In the rows, 128 means zero.
A single turn carries every row of the set below to another of its rows. Some are shown first; where does it send the rows asked next?
K721: [127 148 121 112 105 129 123 115 107  87  92 150 114 115 117  98]
K307: [121 168 150 106 120 113 111 127 119 103  84 141 125 132 109 113]
K65: [103 161  87 111 120 133 110 120  95 107 124 131 121 117 112 114]
K515: [133 183 120 111 128 126 127 136 134 113 111 143 126 113 115 163]
K313: [125 140 124 101  89 138 131 124 114 124 127 145 128  89 114 133]
K591: [117 165  85 102 113 123 106 131  98 104 106 147 123 137 112 112]
K787: [114 174  90 112 121 129 115 119 110 110 102 125 121 123 116 156]
K584: [102 150 153 104 128 138 120 129 104 118 109 131 127 100 103 108]
K909: [ 97 151 160 106 125 127 126 131 118 112  98 152 120 125 119 113]
K533: [135 154 129 104 134 150 148 137 102 123 109 127 129 119  98 111]
K689: [127 139 105 100 100 142 125 122 132 126 132 122 118 119 100 130]
K483: [126 138 145 112 122 115 104 144 122 109 115 146 124 117 116 159]
K639: [ 97 162 101 116 115 136 117 130 105 108 129 151 114 105 131 109]
K538: [121 143 105 109 117 145 117 118 119 109  91 150 122 118 111  92]
K505: [127 176 140 125 123 133 140 115 127 110 106 136 110 141 117 119]
K828: [123 136 109 115 128 130 129 118 115  91  94 138 119 124 113  98]
K974: [120 169 147 123 123 132 133 102  98 125  98 147 120 127 111 125]
K335: [122 148 119  99 125 124 126 155  91 118 109 155  97 122 125 149]
K634: [116 159 112 118 120 115 115 139  93 102 119 160 112 106 134 111]
K98: [126 147 128 100 110 124 101 146 136 110 106 145 129 138 108 156]
K4: [139 142 119 110 109 108 122 124 135 123 100 162 125 134 123 139]
K671: [147 180 129 111 117 143 139 135 123 110 103 129 123 124 107 106]
K234: [127 127 133 114 115 111 137 121 114 118 117 154 125 105 126 143]
K92: [110 138 123 112 110 140 125 114 113  99 106 152 100 124 117  97]
K708: [116 176 130 106 119 127 134 124 118 111 115 148 120 120 113 173]
K490: [120 138 117 117 121 138 112 109 102 110 102 142 108 110 105  94]
K457: [118 152 100 109 127 110 117 143  99  99 111 156 111 137 126 114]
K979: [117 166 131  93 116 136 127 130  99 126 119 151 115 117 100 168]
K66: [114 156 137 103 123 154 144 122  99 136 100 154 130 125 107 117]
K471: [117 165 104  96 111 123 120 134  96 110  92 151 116 139 119 157]
K88: [107 164 133  94 116 151 116 135 125 116 102 124 134 114  98 100]
K325: [112 175  95 116 123 147 117 136 127 121 120 130 112 102 127 141]
K421: [116 147 142 107 105 136 103 142 125 117 119 150 132  97 118 152]
K582: [128 151 121 101 108 132  93 135 124 112 112 123 137 119  95 155]
K531: [115 161 132 103 132 128 117 130 130 103  98 114 126 138  97 109]
K81: [140 173 115 103 138 135 122 150 129 127 118 138 121 112 104 154]
K527: [151 149 105 108 107 116 108 117 128 124 109 129 122 130  99 134]
K662: [127 163 114 110 122 138 117 156 104 125 121 146 101  90 128 137]
K297: [107 140 126 105 114 145 106 137 132 117 128 127 132 110 105 155]
K319: [129 164 122  91 126 144 122 148 111 137 122 147 114 115  97 156]

K662 moves to K335
K527 moves to K689
K538 moves to K490
Where do these go?
K708 moves to K515
K307 moves to K531
K297 moves to K421
K671 moves to K533
K591 moves to K65

A single turn carries every row of the set below to another of its rows. Some are shown first; where does it send the rows asked next?
K177: [139 135 134 117 116 155 139 114 136 150 133 128 112]
K709: [154 136 125 141 118 120 116  99 154 132 115 135 116]
K332: [135 115 143 107 102  97 130 130 132 123 122 120 144]
K551: [119 128 116 102 116 141 133 129 130 145 137 128 108]
K99: [120 121 140 115 105 118 115  99 114 119 102 123  99]
K207: [129 121 122 121 128  96 122 119 126 104  98 130 125]
K259: [127 124 149 114 127 122 123 131 131 145 113 139 160]
K361: [150 132 141 122 123 146 135 100 145 141 107 140 109]
K846: [135 126 138 115 127 146 122 123 108 133 139 141 110]
K299: [125 126 116 113 130 109 106 140 124 121 122 105 130]
K780: [156 126 142 129 137 133 142 126 145 137 132 135 117]
K310: [136 130 154 121  98 113 103 113 121 141 101 122 142]
K488: [129 122 137 134 104 111 144 112 141 149  93 113 107]
K620: [124 122 119 120 119  99 127 143 133 151 109 131  98]
K481: [134 127 122 126 131 115  95 116 136 146  95 143 107]
K67: [143 141 153 138 128 106 128 118 124 122  90 122 119]
K114: [107 135 113 100 116 116 121 127 135 136 122 134  99]
K604: [144 113 140 121 100 110 129 122 141 145 111 119 153]
K943: [149 127 135 114 125 120 119 106 153 135  93 135  98]
K965: [113 143 123 134 126 126 130 137 118 142 125 115 141]
K627: [128 136 148 112 106 118 103 120 124 127 128 123 151]
K759: [122 129 118 126 126 146 109  96 143 134 125 124 137]
K476: [134 116 121 136 119 141 141 116 113 140 112 125 144]
K25: [119 119 150  99 141 120 125 134 125 120 120 122 105]
K509: [126 119 158 109 119 102 123 131 119 136  99 139 140]
K930: [130 115 136 124 138 140 120 121 141 164  95 120 124]
K796: [121 131 119 122  95 116 129 123 114 133 136 129 101]
K90: [127 139 125 107 118 104 113 119 149 133 102 130  91]
K602: [121 134 130 120 126 119 142 121 153 120 141 114 126]
K816: [162 117 143 133 121 134 125 118 116 137  99 108 126]

K551 moves to K177
K604 moves to K310
Where do these go?
K759 moves to K930
K481 moves to K620
K67 moves to K207

A single turn carries every row of the set below to another of its rows. Some are shown first; where does it send the rows asked next?
K212: [120 140 133 108 134 160 144 110 104 146 150 124]
K336: [121 118 107 125 127 139 143 129 113 123 100 145]
K16: [113 120 133 123 105 146 124 120  91 140 128 108]
K134: [139 153 123 153 122 135 133 125 104 120 135 117]
K303: [112 129 146 108 103 141 117 124 120 136 137 124]
K113: [139 149 125 141 145 136 121 121 112 142 117 161]
K556: [144 134 139 136 127 148 120 131 116 167 141 120]
K232: [134 138 115 111 144 156 110 131  96 132 119 152]
K200: [113 129 145  97 137 148 130 125 102 137 112 142]
K559: [135 137 116 112 153 138 108 137 114 115 120 143]
K818: [133 130 133 118 140 139 150 108  95 155 148 129]
K790: [137 136 133 124 166 138 132 139 122 124 136 137]
K381: [111 120 104 112 113 148 121 127 121 136 136 106]
K532: [127 132 100 114 135 152 128 132 103 122 142 104]
K17: [116 121 147 134 121 122 134 133 129 158 130 125]
K263: [128 133 130 110 126 160 141 108  86 133 116 131]
K769: [132 127 114 132 121 135 129 135 120 139  96 151]
K678: [146 153 120 147 147 129 123 119 108 136 142 137]
K448: [124 133 106 125 135 146 132 120  97 101 123 122]
K275: [138 117 136 153 113 133 130 136 107 152 136 124]
K652: [117 143 110 127 126 119 132 121 138 130 147 120]
K435: [113 118 114 123 112 122 142 141 115 129 116 143]
K129: [114 139 131 113 136 138 129 125 127 123 161 116]
K883: [131 150 129 113 146 141 105 136 103 131 112 148]
K184: [126 134 131 106 139 130 131 120 140 123 137 112]
K354: [117 138 141 131 148 162 123 131 101 133 107 117]
K375: [134 133 119 158 129 120 122 119 112 117 138 124]
K198: [124 137 131 118 146 127 126 147 120 122 142 153]
K230: [114 125 117 116 100 132 113 105 118 137 123 135]
K110: [118 124 104 110 127 151 116 143  93 134 131 113]
K812: [138 116 106 126 140 139 129 118  87 117 137 121]
K993: [133 119 135 123 142 133 147 132 121 145 109 152]
K314: [126 142 118 147 125 130 137 118 132 159 143 122]
K765: [138 157 124 146 141 124 130 109 111 153 127 134]
K637: [129 131 118 104 143 164 109 133  95 130 122 138]
K863: [ 86 129 126 126 122 146 129 139 109 128 124 125]
K850: [118 120 103 103 121 154 115 128 112 136 135 113]
K975: [141 138 145 126 128 154 128 151  99 145 133 113]
K137: [126 136 122 106 136 165 143 126  96 155 135 136]
K703: [126 136 110 137 116 131 132 119 137 155 141 112]
K659: [122 129 131 136 103 126 106 110 119 127 125 134]
K592: [144 126 142 138 143 151 125 148 113 154 138 127]
K71: [113 128 107 122 124 120 136 123 131 152 140 112]
K864: [131 132 140 117 116 123 112 107 117 125 107 134]
K528: [134 129 136 146 136 136 143 122  92 149 107 142]
K738: [102 120 130 146 137 133 132 116 104 153 148 125]
K838: [119 123 141 141 152 128 118 108 118 140 110 134]
K640: [141 154 122 145 139 132 127 121 120 151 124 152]

K275 moves to K993
K435 moves to K818
K129 moves to K375
Where do these go?
K134 moves to K198
K200 moves to K16
K637 moves to K381
K110 moves to K71
K137 moves to K230
K336 moves to K212
K838 moves to K354
K640 moves to K232
K652 moves to K678

